128 stands for zero in the data rows.
Each row of this table is followed by its label. One hidden rule gives the labels. It looks at one to three of the table's principal directions, none of them among the few with the most spread.
Array([125., 115., 171., 127., 158., 135., 114., 129., 112., 146., 113., 134., 115., 115., 132., 143., 148.,  96., 169., 174., 105., 133., 117., 190., 162., 158., 141., 142., 166., 163., 142., 160., 175., 128., 123., 131., 176.,  92., 119., 134., 107., 112., 154., 113., 123., 152., 124., 137.]) Jw
Array([122., 137., 126., 111., 106., 127., 176., 106., 138.,  87., 148., 116., 119., 102., 103., 142., 121., 113., 143., 105., 125., 134., 126., 210., 176., 157., 154., 137., 142., 149., 131., 185., 146., 145., 135., 141.,  96.,  86.,  98., 142., 120.,  75., 162., 130., 114.,  97., 149., 144.]) Zb
Array([122., 128., 149., 140., 143., 130., 137., 100., 129., 106., 141., 151., 163.,  89., 136., 126., 137.,  77., 154., 161., 142., 134., 118., 150., 101., 162., 118., 154., 160., 150., 156., 116., 126., 121., 122., 151., 133., 128., 127., 137., 142.,  94., 137., 132.,  86., 138., 108., 129.]) Zb
Array([133., 132., 137., 162., 124., 147., 131., 109., 108., 127.,  93., 131., 101., 107., 147., 100., 176.,  73., 149., 174., 118., 137., 127., 156., 122., 110.,  79., 151., 147., 180., 132., 105., 119.,  84., 148., 138., 159., 131., 124., 121., 118., 125., 140.,  81.,  91., 133., 103., 108.]) Jw
Array([138., 131., 141., 121., 140., 128., 113., 142., 123., 132., 131., 130., 125., 146., 122., 135., 112., 140., 139., 147., 132., 120., 137., 105., 110., 142., 132., 115., 122., 111., 134., 132., 130., 128., 118., 126., 153., 141., 142., 151., 104., 137., 119., 137., 132., 143., 134., 120.]) Eq
Array([142., 130., 120., 122., 125., 108., 125., 128., 147., 121., 138., 138., 137., 132., 103., 153., 112.,  99., 148., 125., 149., 105., 101., 111., 122., 133., 127., 112., 126., 107., 136., 139., 131., 148., 109., 132., 132., 138., 135., 145., 134., 130., 105., 156., 138., 137., 143., 123.]) TP
Array([115., 101., 160., 132., 194., 130.,  59., 116., 150., 144., 189., 111., 155., 165., 135., 163., 107., 148.,  98., 145., 156., 147., 104., 127.,  77., 129., 164.,  97., 107., 175., 129., 122., 154., 114., 142., 126., 135., 119., 151., 114., 159., 156., 137., 121., 148., 167.,  76., 125.]) XE
Array([144., 131., 152., 161., 120., 184., 126., 113., 111.,  81., 131., 129.,  88., 155., 141.,  73., 155., 101.,  98., 154., 194., 125., 132., 123., 104., 122.,  74., 128., 120., 123., 188.,  95., 111., 105., 130., 134., 142., 154.,  98., 167., 123., 142., 105., 131., 101., 159., 119., 139.]) Eq
Array([118.,  82., 159.,  86., 130., 115.,  95., 107., 153.,  85., 184., 124., 162.,  84., 126., 137., 116., 159.,  87.,  41., 142., 181., 100., 191., 133., 131., 159., 161., 136., 144., 129., 124., 136., 181., 162., 141.,  44.,  87., 108.,  80., 179., 127., 161., 123., 116., 137., 135., 188.]) Eq
Array([145., 154., 126., 147., 128., 127., 148., 135., 121., 145.,  93., 123., 118., 113., 122., 128., 136.,  84., 173., 129., 109.,  95., 105., 170., 157., 126., 124., 129., 135., 165., 132., 165., 146., 129., 129., 142., 148., 111., 120., 135., 126., 128., 125., 136., 118., 115., 144., 133.]) Ge
Array([117., 121., 138., 152., 130., 169., 123., 112., 130., 101., 153., 119., 106., 155., 152., 101., 149., 132.,  65., 130., 174., 141., 128., 144., 115., 122., 118., 130., 112., 147., 162., 104., 128., 115., 148., 120., 104., 130., 102., 113., 166., 142., 131., 112., 128., 138., 114., 148.]) Jw
Array([150., 132.,  93., 123.,  87., 130., 156., 158., 101., 149.,  89., 120.,  96., 132., 130., 109., 151., 118., 138., 148.,  84., 105., 150., 110., 149., 113., 111., 124., 130., 103., 106., 119., 123., 125., 130., 119., 143., 139., 132., 125.,  91., 124., 113., 111., 138., 117., 152., 109.]) Jw
Array([ 58.,  68., 108.,  64., 101., 128., 115., 108., 164.,  81., 167., 160., 157., 142., 140., 154., 114., 209.,  48.,  62., 158., 209., 143.,  83., 139., 125., 155., 157., 138.,  39., 108.,  73., 107., 156., 113.,  87.,  28., 142.,  98.,  68., 171., 114., 133., 133., 169., 130., 115., 141.]) Ge
Array([125., 118., 140., 104., 115., 121., 141., 125., 116., 133., 101., 131., 117.,  90., 130., 145., 142., 108., 171., 130.,  82., 144., 140., 189., 164., 147., 137., 155., 163., 150., 115., 153., 144., 133., 145., 121., 127., 109., 119., 111., 104.,  98., 154.,  91., 118., 115., 138., 122.]) Zb
Array([155., 106., 103., 102., 103., 106., 127., 133., 146., 103., 146., 147., 134., 131., 102., 133., 109., 136., 112.,  84., 154., 109., 107.,  69., 108., 109., 130., 116., 125.,  54., 133., 105., 107., 177., 115., 132.,  97., 157., 122., 136., 139., 145.,  87., 173., 154., 159., 138., 142.]) Jw
Array([133., 132.,  92., 107., 107., 115., 141., 155., 134., 143., 127., 117., 124., 137., 121., 139.,  99., 167., 129.,  94.,  91., 127., 131., 127., 137., 110., 157., 118., 105., 125.,  88., 148., 125., 136., 146., 123.,  94., 127., 124.,  97., 111., 136., 126., 122., 156., 108., 137., 123.]) Eq
Array([137., 157.,  95., 165., 102., 149., 167., 154.,  96., 153.,  79., 148., 104., 131., 151.,  69., 143., 134., 115., 157., 120., 121., 159.,  84., 141., 110.,  67., 147., 124., 108., 126.,  99.,  90.,  95., 119., 128., 149., 152., 118., 125., 100., 133., 107., 133., 117.,  96., 136., 116.]) MM
Array([122., 116., 110., 100.,  96., 124., 142., 121., 142.,  82., 146., 145., 145., 116., 116., 128., 117., 123., 131., 106., 141., 142., 116., 113., 121., 132., 126., 141., 135.,  85., 127., 111., 112., 145., 115., 137.,  86., 139., 112., 126., 124., 107., 119., 147., 120., 134., 137., 135.]) Eq
Array([161., 136., 114., 124., 116., 116., 131., 161., 117., 157.,  88., 121., 101., 124., 133., 114., 129., 159., 122.,  76.,  93.,  96., 133., 121., 136.,  95., 143., 129., 116., 121., 114., 131., 120., 160., 157., 123., 116., 137., 127., 104., 136., 171., 114., 131., 152., 123., 150., 151.]) Jw
Array([110.,  98., 170., 108., 150., 119.,  88., 104., 133., 114., 142., 114., 153.,  93., 138., 136., 148., 148., 110.,  89., 116., 162., 125., 175., 130., 131., 156., 150., 146., 158., 127., 119., 145., 152., 151., 129., 105.,  96., 137., 107., 172., 132., 165., 103., 112., 142., 120., 156.]) MM
Array([118., 124., 123., 133., 145., 139., 109., 117., 136., 109., 164., 122., 145., 166., 130., 129., 120., 148.,  98., 159., 157., 130., 138.,  68.,  67., 128., 134., 102., 107., 109., 134.,  93., 114., 105., 118., 126., 134., 157., 149., 150., 134., 136., 116., 133., 132., 155.,  95., 105.]) Zb
Array([165., 152., 152., 181., 135., 138., 137.,  96., 114., 121., 114., 106., 106.,  97., 127.,  91., 160.,  72., 134., 121., 148., 104., 109., 178., 123., 105.,  81., 132., 125., 200., 158., 143., 122., 110., 160., 155., 153., 116., 122., 151., 152., 147., 135., 109.,  81., 125., 124., 141.]) XE
Array([130., 158.,  89., 144., 133., 145., 128., 160., 140., 146., 150.,  99., 113., 224., 118., 139.,  83., 181.,  92., 133., 151.,  92., 126.,  60., 101., 107., 151.,  61.,  55., 106., 119., 150., 133., 103., 118., 109., 134., 157., 133., 143., 123., 174.,  91., 150., 187., 128., 128., 104.]) TP
Array([139., 137.,  77., 120., 115.,  98., 150., 157., 127., 169., 123., 116., 118., 147., 105., 138.,  92., 192., 124., 112.,  82., 116., 147.,  81., 140., 103., 150., 103., 100., 103.,  71., 158., 116., 119., 137., 116., 133., 132., 141., 125.,  92., 140., 127., 125., 179., 101., 123., 104.]) MM
Array([146., 134., 119., 116.,  99., 145., 142., 178.,  98., 148.,  77., 145.,  85., 145., 134., 109., 136., 130., 150., 157., 102., 115., 149., 121., 169., 137., 106., 138., 138.,  89., 130., 133., 133., 135., 114., 113., 154., 138., 113., 132.,  73., 130., 106., 134., 142., 124., 170., 124.]) Eq
Array([119., 159., 119., 129., 114., 108., 146., 153., 125., 156.,  67., 144., 105., 103., 145., 109., 145., 151., 140., 100., 100., 112., 172., 108., 151., 122., 135., 154., 137., 102., 115., 106.,  91., 151., 127., 115., 124., 141., 151., 118., 120., 125., 141., 137., 124.,  77., 160., 147.]) Ge
Array([145., 157., 162., 148., 138., 123., 129., 108., 131., 103., 103., 144., 136.,  95., 127., 115., 145.,  71., 171., 130., 159.,  90., 127., 126.,  96., 146., 111., 137., 146., 126., 180., 113., 108., 147., 112., 146., 151., 154., 145., 176., 145., 126., 113., 156.,  80., 138., 142., 139.]) TP
Array([137., 127., 113., 140., 139., 141., 111., 148., 120., 138., 151., 118., 140., 162., 128., 110., 110., 159., 104., 157., 131., 124., 132.,  93.,  97., 126., 127., 106.,  98., 128., 125., 119., 126., 107., 133., 128., 140., 139., 139., 138., 119., 145., 111., 131., 148., 140., 108., 112.]) MM
Array([ 91.,  95., 122.,  97., 109., 113., 118., 111., 131., 132.,  99., 142., 132.,  93., 145., 142., 157., 142., 125., 105.,  89., 185., 143., 137., 155., 106., 122., 168., 161., 125.,  83.,  92., 117., 124., 138., 108.,  97., 121., 128.,  71., 137., 114., 155.,  82., 125., 115., 114., 115.]) TP
Array([131., 139., 135., 138., 124., 138., 137., 140., 109., 154.,  99., 114., 116., 119., 137., 128., 145.,  99., 153., 142.,  97., 124., 120., 187., 172., 135., 116., 139., 135., 174., 124., 163., 160., 116., 137., 126., 146.,  98., 119., 112., 122., 124., 140., 102., 120., 107., 153., 127.]) TP
Array([100., 123., 154., 104., 125., 127., 133., 107., 128.,  99., 113., 131., 126.,  90., 134., 138., 154., 117., 153., 119., 104., 157., 139., 183., 151., 147., 147., 163., 164., 146., 122., 129., 136., 135., 134., 131., 113., 103., 124., 121., 125.,  93., 173., 104.,  95., 119., 134., 142.]) TP
Array([135., 150.,  84., 128., 119., 123., 139., 181., 128., 161., 117., 135., 130., 169., 122., 118.,  90., 179., 122., 130., 115., 102., 138.,  65., 134., 121., 141., 104.,  95.,  80., 109., 134., 118., 134., 104., 120., 133., 146., 135., 132., 101., 147.,  95., 170., 172., 113., 145., 121.]) MM
Array([145., 119., 170., 115., 101., 111., 143.,  92., 124.,  71., 111., 138., 125.,  28., 113.,  96., 161.,  93., 162.,  73., 117., 150., 120., 219., 161., 135., 112., 188., 176., 151., 150., 137., 117., 171., 154., 161., 102.,  92., 106., 138., 135., 100., 167., 110.,  64., 127., 152., 175.]) MM
Array([130., 136., 152., 143., 148., 111., 130.,  94., 151.,  96., 169., 127., 153., 106., 107., 128., 113., 122., 133., 111., 162., 119., 105., 137., 103., 136., 150., 118., 125., 134., 156., 145., 129., 145., 119., 156., 129., 116., 128., 163., 149., 124., 141., 151., 111., 151., 113., 153.]) Zb
Array([ 93.,  98., 175., 117., 166., 133.,  84.,  93., 131., 130., 147.,  92., 144., 113., 146., 158., 160., 126., 117., 118., 105., 169., 115., 206., 138., 127., 163., 137., 143., 205., 113., 136., 174., 117., 157., 124., 121.,  76., 136.,  93., 170., 127., 184.,  72., 112., 141., 103., 139.]) Ge
Array([139., 130., 170., 132., 136., 114., 104., 113., 128., 115., 126., 117., 126.,  89., 127., 110., 154., 122., 132., 118., 132., 124., 152., 154., 116., 139., 134., 136., 138., 144., 152., 112., 117., 156., 140., 134., 138., 121., 161., 155., 140., 125., 149., 115.,  95., 129., 140., 146.]) Eq
Array([130., 124., 127., 141., 136., 135., 104., 142., 122., 161., 127., 129., 121., 152., 146., 124., 127., 134., 108., 153., 139., 136., 142.,  98., 111., 119., 101., 119., 113., 132., 126., 104., 117., 106., 132., 110., 142., 150., 143., 111., 123., 148., 112., 112., 139., 124., 121., 106.]) XE
Array([ 96., 121., 186., 132., 154., 115., 110.,  82., 142., 101., 121., 128., 135.,  53., 140., 115., 156., 151., 117.,  55., 121., 182., 121., 230., 163., 120., 150., 188., 158., 200., 131., 138., 131., 149., 166., 145.,  91.,  68., 112.,  96., 184., 127., 203.,  97.,  85., 112., 118., 187.]) XE
Array([ 94., 114., 169.,  95., 140., 112., 118.,  90., 156.,  76., 137., 139., 134.,  78., 125., 143., 142., 140., 118.,  46., 149., 161., 127., 183., 153., 142., 166., 171., 163., 128., 138., 121., 119., 180., 137., 135.,  70.,  95., 120., 122., 171., 102., 180., 147.,  98., 111., 138., 192.]) TP
Array([179., 140., 137., 122., 128.,  86., 116., 150., 134., 150., 117., 114., 122.,  95., 118., 108., 118., 168., 117.,  43., 117.,  75., 150., 110., 110., 108., 163., 116., 111., 104., 139., 122.,  98., 205., 155., 132., 110., 141., 162., 140., 151., 167., 116., 157., 138., 120., 161., 175.]) Zb
Array([ 71., 127., 187., 117., 189., 118.,  85., 100., 159., 112., 180.,  94., 157., 133., 124., 174., 121., 177., 109., 115., 128., 159., 125., 203., 138., 167., 222., 120., 122., 189., 129., 173., 182., 140., 135., 123., 121.,  63., 152., 130., 177., 119., 204., 108., 132., 127., 121., 157.]) TP
Array([123., 147., 107., 113.,  98., 128., 157., 135., 145., 105., 136., 121., 117., 141., 113., 127., 103., 149., 120.,  74., 147., 120., 126., 124., 153., 120., 141., 116., 106.,  92., 125., 147., 117., 151., 114., 129.,  87., 126., 108., 135., 119., 122., 122., 163., 135., 102., 162., 151.]) XE
Array([104.,  68., 111.,  81., 104., 114., 112., 103., 152.,  94., 167., 144., 151., 110., 127., 143., 115., 177.,  74.,  60., 136., 199., 118., 117., 126., 101., 131., 155., 136.,  95.,  96.,  93., 109., 146., 149., 116.,  45., 129., 100.,  65., 159., 129., 136., 109., 147., 140., 103., 137.]) MM
Array([177., 154., 142., 174., 134., 157., 127., 154., 100., 138., 120., 118.,  99., 154., 129.,  87., 141.,  78., 141., 191., 154.,  69., 125., 124., 103., 148.,  94., 106., 111., 141., 182., 134., 136., 116., 133., 136., 189., 148., 135., 179., 108., 146.,  95., 134., 123., 147., 143., 128.]) Zb
Array([134., 126., 128., 104.,  73., 130., 160., 125., 115.,  69.,  66., 168., 105.,  66., 127.,  89., 170.,  96., 167.,  97., 108., 141., 129., 152., 162., 120.,  97., 192., 179.,  88., 136.,  95.,  99., 162., 122., 148., 102., 131.,  95., 128., 109., 104., 132., 138.,  82., 132., 161., 159.]) Zb
Array([125., 109.,  84., 104., 145., 102., 110., 178., 137., 209., 173., 105., 160., 184., 116., 175.,  54., 224.,  88., 109.,  90., 137., 120.,  90., 149., 117., 177.,  80.,  78., 115.,  66., 180., 163., 128., 127., 101., 117., 108., 137.,  80., 121., 160., 114., 135., 219., 114., 126., 107.]) Eq
Array([ 87.,  95., 165., 109., 159., 106.,  98.,  95., 132., 131., 137., 123., 162.,  73., 135., 145., 147., 159., 119., 101.,  89., 195., 125., 196., 166., 128., 155., 167., 163., 181.,  95., 136., 153., 133., 142., 135., 114.,  63., 134.,  91., 160., 111., 195.,  92., 108., 124., 104., 146.]) MM
Array([151., 123., 132., 144., 108., 152., 130., 114.,  96., 138.,  91., 100.,  88., 133., 137., 127., 182.,  47., 164., 187., 101., 114., 124., 155., 128., 106.,  80., 114., 140., 170., 126., 124., 149.,  83., 141., 124., 178., 137., 130., 133., 101., 131., 118.,  64., 105., 153., 121.,  80.]) TP
Array([144., 143., 130., 138.,  86., 167., 151., 133.,  97.,  87.,  77., 134.,  89., 121., 134.,  95., 181.,  39., 194., 213., 108., 114., 129., 164., 129., 141.,  83., 144., 154., 143., 153., 112., 136.,  98., 120., 142., 167., 143., 114., 156.,  73., 100., 116.,  95.,  81., 154., 144.,  97.]) Eq
Array([ 85.,  89., 178., 106., 164., 117.,  71.,  74., 145., 103., 164.,  99., 163., 111., 128., 174., 156., 124., 129., 141., 114., 177., 120., 177., 107., 139., 168., 128., 147., 181., 116., 123., 166., 115., 142., 121., 131.,  95., 157., 120., 167., 117., 181.,  64., 111., 164.,  89., 110.]) TP
Array([118., 118.,  91., 113., 139., 126., 121., 165., 145., 160., 176., 113., 134., 203., 110., 163.,  77., 186.,  96., 138., 130., 115., 115.,  88., 138., 132., 181.,  74.,  86.,  94., 105., 163., 161., 133., 109., 107., 125., 121., 126., 123., 115., 141., 109., 157., 210., 135., 124., 120.]) Jw
Array([137., 135., 114., 124., 139., 110., 112., 160., 137., 151., 126., 153., 152., 151., 122., 135.,  94., 150., 133., 130., 141., 105., 122.,  52., 105., 130., 130., 112., 114.,  74., 129., 113., 114., 147.,  93., 127., 140., 158., 148., 139., 123., 151.,  88., 182., 151., 138., 139., 125.]) XE
Array([135., 146., 114., 130.,  99., 139., 149., 154., 108., 130.,  81., 143., 100., 129., 135., 104., 145., 115., 155., 160., 107., 117., 150., 114., 142., 130., 104., 140., 137., 104., 128., 114., 115., 120., 115., 124., 148., 147., 126., 137.,  87., 120., 115., 126., 119., 120., 151., 114.]) Eq
Array([130., 137., 118., 126., 153., 104., 129., 121., 153., 135., 163., 103., 144., 143.,  92., 164.,  85., 159., 127.,  84., 129., 112.,  96., 142., 141., 120., 176.,  94., 102., 148., 107., 191., 151., 140., 132., 137., 120.,  97., 128., 143., 144., 139., 140., 154., 160., 120., 119., 139.]) Ge
Array([144., 163., 119., 158., 147., 133., 137., 144., 131., 143., 139., 133., 147., 159., 121., 131.,  98., 100., 153., 171., 155.,  79., 113.,  93.,  92., 152., 125.,  97., 105., 126., 157., 147., 131., 114., 104., 137., 162., 153., 140., 165., 122., 134.,  92., 166., 134., 131., 129., 111.]) Ge
Array([126., 152., 130., 138., 125., 137., 135., 137., 119., 121.,  88., 136., 108., 132., 132., 109., 144., 121., 156., 147., 120., 110., 142., 112., 123., 125., 125., 131., 133., 116., 134., 115., 115., 119., 115., 131., 153., 144., 134., 154., 104., 130., 125., 136., 114., 132., 130., 124.]) Ge
Which label does each new row get?
Array([159., 139., 148., 128., 111., 122., 159., 126., 109., 116.,  77., 137., 103.,  69., 119., 112., 161.,  77., 179., 112.,  96., 102., 117., 203., 176., 138., 121., 163., 170., 149., 148., 160., 143., 163., 138., 150., 141., 100., 107., 141., 123., 113., 141., 130.,  95., 126., 164., 159.]) ~ Jw
Array([142., 152., 131., 159., 137., 143., 154., 118., 116., 119., 121., 136., 120., 127., 128., 112., 129.,  91., 149., 161., 145., 109., 121., 126., 111., 137., 100., 130., 132., 145., 149., 138., 121.,  98., 124., 148., 158., 138., 117., 157., 113., 121., 123., 138., 102., 130., 115., 122.]) ~ Zb
Array([122., 115., 110., 127., 123., 137., 129., 129., 137., 120., 165., 124., 139., 151., 122., 129., 102., 162.,  86., 111., 146., 153., 108., 127., 137., 117., 124., 120., 104., 128., 119., 142., 136., 120., 130., 128.,  99., 116., 102., 106., 142., 140., 122., 133., 150., 130., 122., 129.]) ~ Eq
Array([137., 118.,  90., 142., 157., 127.,  90., 168., 139., 195., 171., 100., 133., 223., 125., 153.,  81., 195.,  72., 151., 135., 104., 122.,  50.,  94., 101., 160.,  52.,  60., 116., 105., 138., 148., 110., 128.,  96., 147., 150., 150., 113., 135., 187.,  86., 133., 221., 150.,  99.,  93.]) ~ Jw
Array([103., 111., 135.,  93., 117., 109., 120., 121., 129., 112., 105., 150., 134.,  96., 131., 129., 138., 174., 127., 104.,  99., 171., 162., 115., 138., 125., 138., 162., 156.,  95., 102.,  98., 104., 144., 123., 120., 109., 130., 138., 115., 120., 116., 151., 118., 118., 124., 126., 127.]) ~ Eq
Array([136., 150., 107., 156., 137., 156., 117., 176.,  96., 196.,  86., 115.,  93., 198., 151., 130., 132., 124., 143., 221.,  96., 106., 148.,  85., 117., 116.,  99.,  93.,  99., 147., 107., 129., 144.,  61., 121., 103., 200., 158., 148., 121.,  78., 161.,  99.,  95., 154., 129., 125.,  64.]) ~ XE
Array([147., 121.,  80., 125.,  95., 156., 160., 162., 102., 141., 122., 141., 112., 158., 137., 107., 112., 133., 118., 162., 113., 133., 132.,  95., 130., 119.,  91., 128., 119., 103., 111., 122., 119.,  97., 130., 125., 124., 151.,  95., 106.,  81., 126.,  93., 128., 148., 128., 123., 102.]) ~ MM
Array([ 99., 128., 105.,  86., 130.,  96., 120., 155., 138., 148., 100., 158., 143., 142., 119., 168., 101., 185., 150., 131.,  90., 141., 159.,  60., 131., 138., 160., 131., 138.,  66.,  82., 119., 112., 134.,  98., 103., 133., 152., 158., 124., 100., 122., 127., 146., 161., 114., 132.,  97.]) ~ XE
Array([139., 138., 148., 132., 132.,  92., 121., 117., 135., 126., 111., 127., 119.,  81., 115., 118., 142., 138., 145., 103., 108., 124., 144., 146., 128., 122., 141., 143., 139., 143., 123., 130., 109., 152., 146., 137., 137., 118., 156., 143., 132., 130., 158., 113., 110., 117., 135., 142.]) ~ MM
Array([138., 118., 118., 121., 112., 125., 118., 139., 125., 148., 103., 122., 114., 120., 137., 126., 143., 125., 117.,  94., 111., 135., 118., 148., 157.,  94., 112., 135., 126., 144., 108., 119., 130., 142., 141., 124., 106., 118., 122.,  86., 143., 149., 120., 117., 130., 118., 147., 133.]) ~ TP
Array([152., 131., 167., 125., 105., 134., 140., 119.,  93., 112.,  67., 137.,  96.,  66., 129., 106., 175.,  64., 198., 152.,  89., 133., 136., 204., 164., 141.,  88., 170., 179., 160., 144., 141., 136., 129., 138., 144., 165., 112., 117., 145.,  88., 105., 146.,  89.,  70., 135., 155., 126.]) ~ Eq
Array([106., 147., 132., 149., 148., 148., 132., 105., 140., 111., 170.,  92., 134., 165., 128., 147., 130., 103., 131., 185., 141., 113., 127., 145.,  91., 152., 162.,  89., 105., 172., 139., 146., 154.,  87., 128., 129., 146., 123., 144., 154., 131., 108., 147., 102., 125., 136., 102., 101.]) ~ Jw
Array([112., 132., 143., 139., 156., 125., 119., 106., 146., 113., 143., 140., 145., 113., 141., 120., 125., 144., 101.,  89., 163., 136., 128., 117., 100., 124., 138., 145., 130., 134., 142., 101., 100., 137., 137., 137., 100., 133., 130., 122., 170., 133., 142., 152., 112., 119., 104., 161.]) ~ Jw
Array([118.,  95., 104.,  83.,  95., 105., 153., 114., 144.,  94., 144., 165., 150., 104., 113., 148., 111., 145., 109.,  77., 141., 152., 123.,  90., 140., 130., 127., 152., 155.,  46., 119., 111., 107., 167., 108., 123.,  75., 142., 102., 110., 141., 107., 116., 159., 141., 132., 138., 141.]) ~ Jw
Array([125., 141., 112., 158., 158., 122., 107., 132., 166., 139., 184., 120., 145., 199., 108., 142.,  85., 157.,  85., 131., 197.,  91., 100.,  50.,  90., 115., 152.,  62.,  71.,  93., 150., 133., 132., 132.,  91., 122., 142., 149., 142., 160., 158., 168.,  90., 183., 182., 153., 113., 127.]) ~ Ge
Array([ 97., 147., 158., 128., 154., 118., 110., 102., 161.,  99., 146., 117., 149., 124., 117., 152., 124., 121., 146., 108., 152., 125., 112., 156., 121., 142., 171., 118., 123., 151., 142., 142., 140., 142., 112., 138., 119., 109., 145., 152., 157., 119., 154., 145., 110., 127., 129., 146.]) ~ TP
Array([ 94., 130., 171., 130., 162., 125.,  99.,  94., 161.,  75., 166., 143., 155., 123., 132., 130., 138., 133., 108., 133., 186., 133., 140., 108.,  75., 161., 165., 132., 137., 107., 175.,  83., 112., 153., 105., 134., 120., 140., 156., 165., 171., 114., 147., 156., 103., 152., 112., 155.]) ~ Jw
Array([121., 104., 144., 120., 123., 140., 116., 116., 116., 114., 135., 115., 125., 113., 135., 130., 165.,  99., 125., 162., 109., 152., 126., 182., 143., 142., 122., 143., 149., 165., 126., 123., 155., 119., 143., 129., 131., 100., 129., 114., 133., 107., 153.,  84., 110., 137., 129., 120.]) ~ Zb
Array([140., 105.,  98.,  97., 109.,  98., 121., 155., 146., 121., 141., 156., 143., 129.,  98., 138.,  86., 171., 134., 100., 116., 138., 104.,  95., 131., 120., 146., 132., 123.,  77., 105., 138., 123., 159., 125., 127., 102., 136., 114., 114., 113., 141., 107., 151., 175., 148., 130., 132.]) ~ MM
Array([116., 143., 128., 130., 131., 124., 132., 125., 135., 119., 129., 118., 116., 151., 115., 138., 136., 144., 121., 150., 131., 110., 151., 111., 130., 139., 156., 103., 121., 108., 133., 134., 134., 134., 105., 118., 151., 129., 150., 165., 127., 121., 134., 135., 139., 129., 137., 115.]) ~ Jw
Array([ 97.,  88., 121.,  85.,  97., 116., 123., 104., 139.,  96., 112., 149., 129.,  99., 130., 144., 158., 130., 119.,  96., 114., 175., 133., 127., 151., 110., 125., 162., 165.,  92., 102.,  85., 115., 147., 122., 114.,  85., 129., 119.,  93., 143., 109., 141., 110., 123., 134., 126., 126.]) ~ Ge
Array([123., 119., 152., 104., 124., 125., 119.,  97., 141.,  66., 153., 131., 150., 122., 106., 152., 130.,  88., 171., 157., 143., 125., 112., 122.,  85., 153., 145., 115., 145., 103., 152., 121., 140., 135., 101., 144., 139., 142., 136., 174., 117., 107., 125., 130., 100., 183., 123., 112.]) ~ Eq
